Here are some points:
[-22 -15  -5  37  29 -34  25  56  35]
[ 47 -22 -49  24 -20 -38  45  46 -47]
[-35 -49  34  65  10   3   8  10 -13]
[ 40 -32 -19 -59 -43  30  26  -2  49]
[ 68  29 -43 -18 -29 -16  58  14  -5]
[-22  29   5  15 -13  -1 -33  74  20]
[ 29 -43 -39 -48 -38  34  54 -11  33]
[ 41   3  55  27  16 -35 -16   0 -39]
[-18 -29 -35  -4   9  22  -6 -71  41]
[ 20 -15  14  47 -46 -64   1 -28  22]
[-33  53 -18 -12  38 -16 -33   8 -21]
[ 31   2   0  12  70 -19 -12  -1 -46]
[ 41 -37 -18 -65 -24  35  50  -2  27]
[-19   2  -1  64 -31  12 -57  12  13]
16 more points follow, each with its number after it:
[-25 -51  40  55  23  19   8  15   1] 0
[  8  47  35   3  14  -9  -5 -58  -4] 1
[-48   3  39 -41  25  25  35  -6  10] 2
[-43 -18  62  12  -7  33  13 -19 -35] 3
[ 21  19  -9 -32 -14 -54 -45 -38  26] 4
[ 33 -20  -6 -56 -28  55  47 -20  28] 5
[ 62  52  10  -2 -15  24   5   9 -52] 6
[  9  39  14  49 -35 -59  -9 -10  -2] 7
[ 73  41 -16 -12 -26 -19  54   2  -9] 8
[ 53   4 -25 -42 -54  53  38  -2  14] 9
[ 38  -9  19  -7 -37 -45 -52 -10  37] 10
[ 60  49  24 -10 -11  22  25  25 -37] 11
[ 11  29  28   4   9  -4 -42  56  31] 12
[  2   1 -22   0  17   9 -49  72  28] 13
[ 55 -10 -60 -29 -66  -3  13 -36  15] 14
[ 33 -55 -28 -49 -49  20  26 -17  46] 15
Which three of these numbered points are nearest to each point below, looking only along the 2 directions in which the first points spread most? Their numbers follow each, nearest first.
[-70   3 -11  30 -14 -18 -14 -49 -15] > 0 3 13
[  9  34 -29  44  42 -31 -15  29 -30] > 7 12 13
[ 46 -56 -37 -50 -41  25  20  -8  38] > 5 15 9
[-37 -59  22   6  26  11  46 -28  22] > 2 10 4
[-34 -23  -6 -40  16  72 -29  12  -8] > 2 10 4
[-72 -26  19 -23 -34  40   6 -14 -34] > 2 3 10
[-29   6  43  42  29  10  35 -18 -34] > 12 7 13
[50 30 19 29 14 -8 -3 53 27] > 7 6 12
